In the data rows, zero lies at 4.5, halfway between 4 and 5.
Here are some points, each followed by its number:
[6 5 5 4 4 5 4 6 8 4 3 8] 0
[2 2 7 5 4 4 7 4 4 6 6 4] 1
[3 5 3 5 5 3 2 3 6 5 6 3] 2
[7 8 4 4 3 3 4 4 5 3 2 6] 3
[3 3 5 4 3 8 3 4 5 4 6 5] 4
[4 6 4 2 5 4 2 3 1 3 4 3] 5
[5 5 4 4 5 6 3 3 2 2 3 6] 6
[4 4 5 5 3 2 3 4 8 3 7 6] 7
[5 8 1 4 5 0 6 7 3 7 2 6] 8
[4 7 2 7 3 5 3 3 6 5 5 4] 9
[6 7 2 3 5 5 4 5 5 1 3 3] 10
[3 3 7 3 3 4 6 5 4 6 3 2] 11
[1 0 6 6 4 8 5 3 5 7 5 4] 12
[4 1 5 9 4 9 7 2 3 8 6 4] 13
[7 7 3 3 4 4 4 6 2 2 3 6] 14
[4 7 4 4 5 4 6 3 4 3 6 4] 15
Which five points above are nearest to each new point by angle, seen from the average point of the numbered points? Their numbers follow each, nearest first.
[4 4 4 5 4 4 3 7 5 4 3 7] 0 8 14 7 3
[3 4 3 5 6 1 5 5 3 8 5 2] 8 2 1 11 13
[4 2 3 7 5 5 8 6 6 7 7 4] 13 1 12 11 7
[6 4 4 6 4 5 6 3 4 6 6 4] 13 1 12 9 15
[6 5 7 6 5 8 6 7 3 5 3 4] 13 11 12 1 0
[4 4 5 4 4 0 4 5 2 5 4 5] 8 11 5 1 14
[4 7 2 3 6 6 2 5 5 2 4 5] 10 6 14 5 3
[3 4 6 1 6 4 2 3 6 6 5 5] 2 7 5 4 11
[7 6 2 7 5 5 4 6 4 5 3 4] 8 14 10 9 3
[2 4 5 5 6 5 3 4 3 4 5 3] 5 12 2 1 4
[5 3 7 4 5 6 5 5 2 5 3 4] 11 1 12 13 6
[5 2 4 5 4 1 6 4 5 8 2 5] 8 11 1 12 13
[4 5 5 5 4 5 4 3 3 2 5 2] 5 15 6 10 2
[4 6 5 0 7 7 3 4 2 2 7 2] 5 15 10 6 4
[5 4 4 4 6 2 4 5 7 6 4 3] 2 8 7 11 0
[7 5 3 7 4 5 6 5 2 7 5 1] 13 8 9 11 1
[5 4 5 3 2 4 6 5 3 3 3 5] 14 11 3 6 8
[4 4 5 3 4 4 5 5 3 6 1 4] 11 8 5 1 14
[4 4 5 5 6 5 6 4 4 4 7 5] 1 15 13 12 4
[7 4 4 6 5 4 4 6 5 5 4 9] 0 14 8 3 7
[6 5 7 1 7 6 2 5 6 3 3 6] 0 6 10 14 3
[5 4 6 4 5 6 7 2 3 5 3 4] 13 11 1 12 6
